rotation steps, each row followed by its count of steps:
The counts run from 0 to 1003.
[  3  -9  -6   6 -20  33   3   1  34  -5  -3  -2  10 -26   7 -31  -1  11
 -10  38  10  -5   9  27 -40 -18  -7  26 -29   2 -16  -5  -2  17 -12   4
  29 -10 -57  40   6  18   4  24 -35   1  -9  -2  -5 -30   1   0  15 -13
  -1  33 -23 -39   8 -18  13]
602
[  8  10  11  12 -42   0   1 -27   2  -5  -4  11  28 -21 -20 -40   9  14
  49  53   2  -4   0  23  -4  23  -7  29 -16  -4  -4   4 -12   8 -16   9
   3  14 -35  27  -4   4 -14  24 -31 -12  30  -8 -21 -36  -6  11  -2  -3
 -28  21 -51 -28   6  -4  12]
154
[ 27  23  10   1 -31  24  20 -33  31  19  -1   8  27 -42  10 -11  18  10
  23  19  22  -1  36   1  -7   4  14 -11 -21   1   9   0  -6  19  -8 -30
  10 -13 -17  21 -24 -16 -23  11  14   9  59   3 -27 -28 -16  21  10   9
 -12  23 -52  -9  -1  16  -9]
288
[ -8  -9 -23  27 -39  38  11 -14   3  -6  10  12 -13 -18  -7 -34  -6  14
  30  37  13 -22  37  16  12 -12   7  20  21  -6  -4  -8 -19  -1 -23  -2
 -12  -1 -48  18 -21  18   3   7 -29 -17  29  46 -34   5 -27  13  -4  14
 -33   4 -34   6  -4   3   8]
418
[  9   7  11   8 -33   7   0 -32  20   6   8  11  25 -23 -13 -28 -15  13
  46  31   5   1  -2  22   1  24 -12  23   3  -7  -4   9  -7   9 -22   1
  20   5 -40  43 -24  11 -26  33 -30  -5  18   2 -22 -44 -20  19 -11 -14
 -29  24 -45 -19  15 -17   8]
155
[-12  -8  11  21 -13  33  16  10 -10  -7   8   4  -8 -21  18 -30  -5   2
  13  -7   8 -14  48   9 -27 -28  39  14  -5  17   7  -1 -37 -13 -28  17
   5  -3 -43  23 -10  12   1   8 -19  -7  44  17 -56 -14 -37  25 -12  40
   4  24 -11 -16  24  15  -7]
927
[  5 -32  -5   8  10   2  12 -11  -8 -25  -3 -22   8 -33  33  -4  26  30
  10  11  28 -20  30   7 -13 -45  15  -2 -37  10  -8   5 -37  11 -12   1
   0   1 -23  -2   2 -27  -6  38  -1 -33  35 -18 -43  -6  21  10 -10   2
 -15  21 -41  -5   5  33  -3]
374
[  5  14   5  -9   6   4  38  -7 -31  -7  11   2  14 -38  17 -26  22  16
  10 -11  22 -23  26   7 -11 -16  11  18 -52  -2 -35   3 -14  12 -20 -11
   6  13 -44  12  -1  -4  19   6  -3  13  27 -23 -22   6 -32  45  13  28
  23  23 -44 -33  19  11   8]
5
[ 20 -24  -6   6 -29   9 -22 -35  19 -15   7   9   7 -18  -1 -28  10  23
  31  50   2 -17  22   1   9   1  -6  22  12  -7   3   2 -46   1 -21   7
  -6  -9 -32   9  -7   1 -26  35 -28 -15  32  28 -23  -5 -13 -10  10  15
  -9  42 -33  13 -10  -7 -11]
420
[-18  -5 -20  -4  18  14   5 -25 -24  -8  19 -11  25 -12   0  -9 -36  32
  19   7  27 -22   2  14 -15 -20 -20  17 -14  -5 -53   4  -9  -1 -27  -1
  37 -13 -56  15 -15   4  19  19  -9  -6   4   4 -35  11 -14  52   1 -11
 -13  21 -42 -24  11 -10  19]
171
[ 15 -10  -7  29  -5  25  32   4  13 -12  15  17   3 -22  31 -40  -4 -27
  33  41  10 -19   9  16 -12 -20   1  28  14   8   4  -5 -11   2 -19  17
   7  12 -24   8 -24  22  20  26 -31 -12 -14  -5 -48 -20 -36   5 -12 -11
 -11  28 -15 -13   2  52  15]
52
[  2   5 -15  24  13  41  43  10  10  15  15  -4   0 -17  22 -16   4 -10
  19   0  16 -15  11  23 -38 -30  21   3 -44 -28 -12  -5  -7  44  10  -4
  10   4 -43  23 -22   1  26  25 -38   5 -14   5 -29 -12 -16  18 -15   7
 -12  36 -21  -8  23   6  25]
459
[ 11   5  -5  23   7   8  12   6  -4 -26  31 -11 -12 -52  29 -37  19 -22
  -1  24  11   7   0  -5 -27  -5  12  15 -15  -1   3  -7 -40   6 -48   2
  20   1 -28  24   7  -5  -9   8 -32 -21 -10 -15 -42   6 -17   5   3  12
  32  23 -24 -22  18  47   6]
848
[ 18 -14 -17  22   3  23  23   8   7 -15  13   3  12 -42  21 -41  13 -19
  15  52  11 -19  17  11 -31 -27  -5  37 -12  10   4  -8 -18  -5 -24  15
  -4   9 -42  -2  -3   9  12  33 -25  -6 -12 -11 -43  -8 -27 -16  14 -14
   2  35 -22 -23 -10  52   6]
51
[  2 -34  15  12 -31  19   9 -37  17  -8 -12   1  40 -32   4  -5   3  16
  13  60   4 -12  29 -23 -12  -4  46  -1  11  -2  -2  18 -35  13 -47  -1
   4  -9 -15 -13 -20 -29  -8   7   2 -19  10 -28 -34 -15   2 -13   5  -2
   0  44 -28  -4  10  20  16]
842
[ 10 -21  -2 -14 -32   8  14 -15  10  -1  -2  -5  11 -50  -1 -33 -19   5
  12   0  -7 -24  17  -4   4   3  26  19  26 -24 -15  26 -19  13 -19 -11
  51  16 -11  20 -26   8 -10 -10 -27  -7  38  -8 -15 -24 -38  11   4   0
   2  19 -57 -12  14 -29   7]
855
[-10 -25   5 -14 -25  33  14 -58  47  17  -7  14  16   3   8  -4  -8  36
  28  17   2  -9  25  10   2   1  27   7 -26  -9 -27   8 -24  11 -18  -5
  10  -6 -12   9 -38  -8  -7   9   9  -3  -6 -11 -19 -27 -14   5  -5 -20
 -28  56 -28  -1  17 -23  20]
532
[ -6 -22 -23  25 -15  26 -13   6  20 -49  10 -23 -11 -36  26 -37  30  17
  18  34  15 -21  28  26 -20 -35   4  19 -21   6 -10 -13 -35  -1 -26   5
  11 -15 -38  15  10   5  -5   3 -24 -25   3  31 -33  27  10  11   8  -3
  -8   9 -33  -6   0  28  -2]
683
[  9 -17  -7  14 -10  29  39   7 -26 -35   8   5 -19 -47   8 -33   2 -23
  20  16  17 -10  -9  16   6  -8  21  32 -14   1  -4   5 -22   1 -43   0
  27  27 -15   3 -11  -7   4  18 -38 -31   4  -3 -39  -8 -48   3 -20  -1
   0  -2 -30 -23  21  31  14]
850
[ 25  18  35 -16 -38   8  -7 -11   5  -9  -3   8   9 -22  25 -30   9  -3
  55   0   6 -12  13   9 -10  18  15   1 -25  -1  -8   8 -22  38   6  12
  23  -3  -9   2 -35  -2   5  -8 -21  13  57  10 -21 -15 -28  33  10  34
  11  27 -49 -13  21  -7   3]
998
[-10 -18 -26 -23 -34  33  15 -26  36 -15   3   1   2 -26  16 -31 -14  27
  10   5  14 -17  19   6   0 -19  15   7 -13   0 -38  -5   4  18 -20   0
  44 -10 -30   9 -34   5  13 -38   3  19  -3  29 -18   9   0  29  21 -15
 -14  11 -55 -25  12 -14  -3]
613
[-13  -7 -22   0  11  17  12 -20  -2  -3  17 -19  15   0  17 -16  15  17
  30  21   2 -46  22  26 -20 -26 -14  16 -12 -28 -38  -8 -43  15  -7   6
  -4   1 -35  -7 -16  20  17  34 -15 -19  -6 -28 -12  25 -12  -1  24 -11
  -6  39 -41   4   1  14  36]
250
[ 17  -7  16  -7 -21  30   5  -2  32  10 -24  -7  36 -28  23  -9   8  11
  -1  28   7 -25  34  -2 -49 -36  39   6 -33 -20  -5  15 -26  26   0   6
  21 -20 -12  -8  -6  -3   1   5   3  21  15 -28 -16 -14  -8 -20  35   5
   0  32 -28 -25  12  13  19]
390
[  7 -23   9  39 -31  17  12   3   9 -37   0  17  38 -38   7 -35  10  19
  33  27  12 -16   7  25  -9 -14  -5  22 -14   4   4   7  10   8 -27  14
  30  11 -23   8 -27  -7  -7  19  -5  -3  18 -16 -40 -16  -2  27 -23 -13
 -27 -23 -39 -29  30  29  12]
232
[ -8   1  12  -6 -40  32  -2 -33  46   6  -8   4  16 -12  19 -18  14  30
  12  35   3   4  20 -14 -26  -8  30   4 -38  -1 -32  -1 -18  34 -28  12
  18 -25 -28  22 -15 -17  -2 -20   2  21  -4  -9 -15  -9  31  12  14  -4
   0  55 -21 -30  28  -6  10]
534
[  3   3   2 -21  -3  53  29 -24  12  -4  10  11   5  27   8 -17  -2  23
  20  -9  18 -13  22  28 -15 -10  -7  16 -54  -3 -32 -14 -26   9 -23  19
  -2   0 -39   9 -36  27  -6  48   3 -22  22 -20 -26 -15 -26  13  10   9
   6  25 -23 -22  32 -11  10]
84
[ 40 -47 -15 -13  -5  -1  -9 -20  22 -14  11  13   8 -12  31 -15  10  37
  21  20   7 -26   7  -2  -8 -41  19  19 -29 -29 -23  19 -31  39   8  27
  16 -28 -11 -15 -20 -18  -7  14 -17  22  -7  38 -22   4  11  -1  10   9
 -28  46 -30  -4   5  10   2]
178
[ 16  47 -15 -37   1  24  26  -1 -20   0  22  -7  -1 -26  -8 -21   3  -7
  53   1  16  -2   9   4  -5   7  -1   5 -35   5 -17   2 -26  19 -17  -5
   8  24 -35  12 -17  13  -3   2 -18   0  53  -1 -32  -9 -32  23  23  20
  10  38 -54 -14  12   4  -5]
283
[ 24 -20  -5  16 -19  48  24 -20  34  14   1   9  31 -23 -15   2  -7  17
  -4  23  28   3  44   1 -23 -13  36 -24 -25 -17   5  -1  -8  42 -15 -14
  13 -21 -35  -4 -39 -18 -18  24  -1  -7  41  11 -24  -4   3   6   1  23
 -12   4 -45  -8  16 -11   4]
290
[-23  -4  -7  10  20  55  11 -22  26  -8  18   6 -10  -3  22  -4   4  23
   4   4  21   7  21   9 -26 -21  10   5 -54   2 -34  -9 -20  14 -42  -5
  36  -4 -44  29 -15  -4   9  16  -5 -12 -23   0 -37  11   5  27 -14   1
  13  48   2  -8  29   6   2]
537
[ 16 -21   0  28  -5  14 -23 -14  15   7   0 -19  28 -23  17   6   6  25
  35  37   8 -23  23 -10 -36 -27  35  -2   1 -12  -4  18 -51  41   3   5
   8 -28 -25  -3 -23 -21   2  16 -20   3  27  31 -33   4  12  10 -14  20
 -32  44 -24  19   1  10  10]
111
[ 13  16 -28 -32  -9  21  -7 -37  -2 -12  24 -12   1 -23   4 -18   2  13
  29  39  16 -29   9  -5   6  -4 -15  21 -10 -23 -43 -11 -37   1 -36  -3
   7 -14 -31 -10 -18  14 -14  -2   2   0   9   2 -14  34 -18   0  43 -10
   3  29 -55   1 -15  19  11]
693
[ -3 -27  -1 -19 -13  13  -9  -8   7 -28  -4 -30  13 -13  22 -19 -14  28
  11  15  17 -25  34   2 -20 -45  32   3 -13  -6 -12   5 -50 -16 -17  31
   6 -17  -6 -18  -6  -6 -16   1  15 -26  40 -17 -42  -6   9 -11  18  -7
 -17  15 -41 -17  16  37   4]
307
[ 23 -19  -7  14   1  30  15 -19  30   3   0  -6  34 -23 -14  -1   1  22
 -15  25  25   1  41   3 -43 -11  24 -13 -35 -16  -1  -5 -21  30 -18 -13
  10 -20 -38  -4 -24 -16 -25  31  -4 -13  33  -7 -23  -1   6  -7  18  18
   2  19 -46  -4  14 -10  -8]
291
[ -5   3 -13 -34 -32  16 -20  -3  19 -16  13 -19   4 -26  27 -30 -30  22
  14  12  17 -21   1  -8 -18 -35   0  28   1 -12 -41   5 -17  10 -25  28
  58 -25 -43  18 -10  15 -12 -22  -9  10  26  25 -22  -2  19  12  19 -14
  -2   7 -34 -34   8  11  10]
957
[  0 -32  25  19 -11  16 -32  -7  -2 -42 -21  -9  35 -31   9 -21  11  10
  33  37  -7 -11  21  22 -36  19  31   2 -28   7 -14  17 -29  19 -13   5
  30   2 -18 -20 -15 -14  22   3 -19  -7  15 -17 -23  10 -20  20  11  17
  12  21 -40  -7  18  -8   0]
477
[-13   3   6 -14 -27  40   7 -21  26   4 -12  11  16 -27  15 -10   5  28
   6  18  19   1  16 -11 -33 -18  17  11 -47  14 -36   1  -1  20 -36   2
  25 -12 -46  23  -4  -9  13  -9  -4  23   3 -11 -20 -27  18  11  12  -6
   1  47  -9 -38  22  -9   7]
535
[  6  17  -8  -2   4  30  10   7  -3 -12  15 -17  24 -34  24 -21   9  11
  42 -21  17 -17   7  -4 -19 -18   5  -5 -45  -1 -29   7   5  37 -10   2
  55   4 -20   7 -32  -7   9 -22   2  22  17   0 -28  11   9  46  13  -1
  -1   8 -51 -16  24  22   3]
103
[  7  -3  15  10  -7  37   7 -29  13  24   6  22  13 -22  36   6  20  31
  30  -9  18 -25  31  -3  -4 -31  20   9 -26 -22 -21  18 -15  16 -13 -18
  24 -15 -24  28 -20 -15  -4  29   5  27  26   7 -31 -20 -13  27 -36  12
 -26  36  -1  -1  11  20  20]
454
[ 24 -19   0  -6  -2  29  -7 -26  23  -6  17   5  22   0  43  -4  25  16
  59  -2 -10 -27  12   5  -6 -23   8   0 -14 -22 -23  15 -40  52   6  10
  18  -4   1  -4 -51  -1   0  16 -22   2  15  -1 -15  12   6   0  -8  10
  -6  47 -27  22  14  10  22]
898
[ 12  18   9 -15   3  15   4 -30  12  17  27  -9  17 -11  -3  -6 -10   7
  18  -5  12   2  29  -3 -12  24  16 -19 -28 -27 -27  -5 -37  18 -15 -12
  19 -22 -26  -3 -33  -9 -21   4   8   4  37  -2 -18  12 -40  27  27  35
  16  30 -64  10  23 -17   7]
1001
[  2  16  -7  23  -6  39  32 -18  -8   5  26  12  31 -14  -8 -15 -15  -3
  40  27   8 -10  20   6   2   4 -13  10   7   8   1 -11  -8 -13 -53  -7
   5  12 -45  14 -39  15 -13  23   3 -12  27 -23 -48   2 -39  18  -1   1
  -2   2 -37  -5  11  39  16]
495
[ 21 -33   8 -14 -21  24 -22 -44  21 -42  15  14 -38 -23  36 -25  14  19
  19  10  19 -11  -1  26  22   2   2  25 -15  -4 -21   1 -43   0 -29  -3
  31 -12  -4  10 -16  -3 -22  28 -18 -18   9  27 -14  12 -29  16 -15  14
  12  29 -13  10   6   3  -6]
342
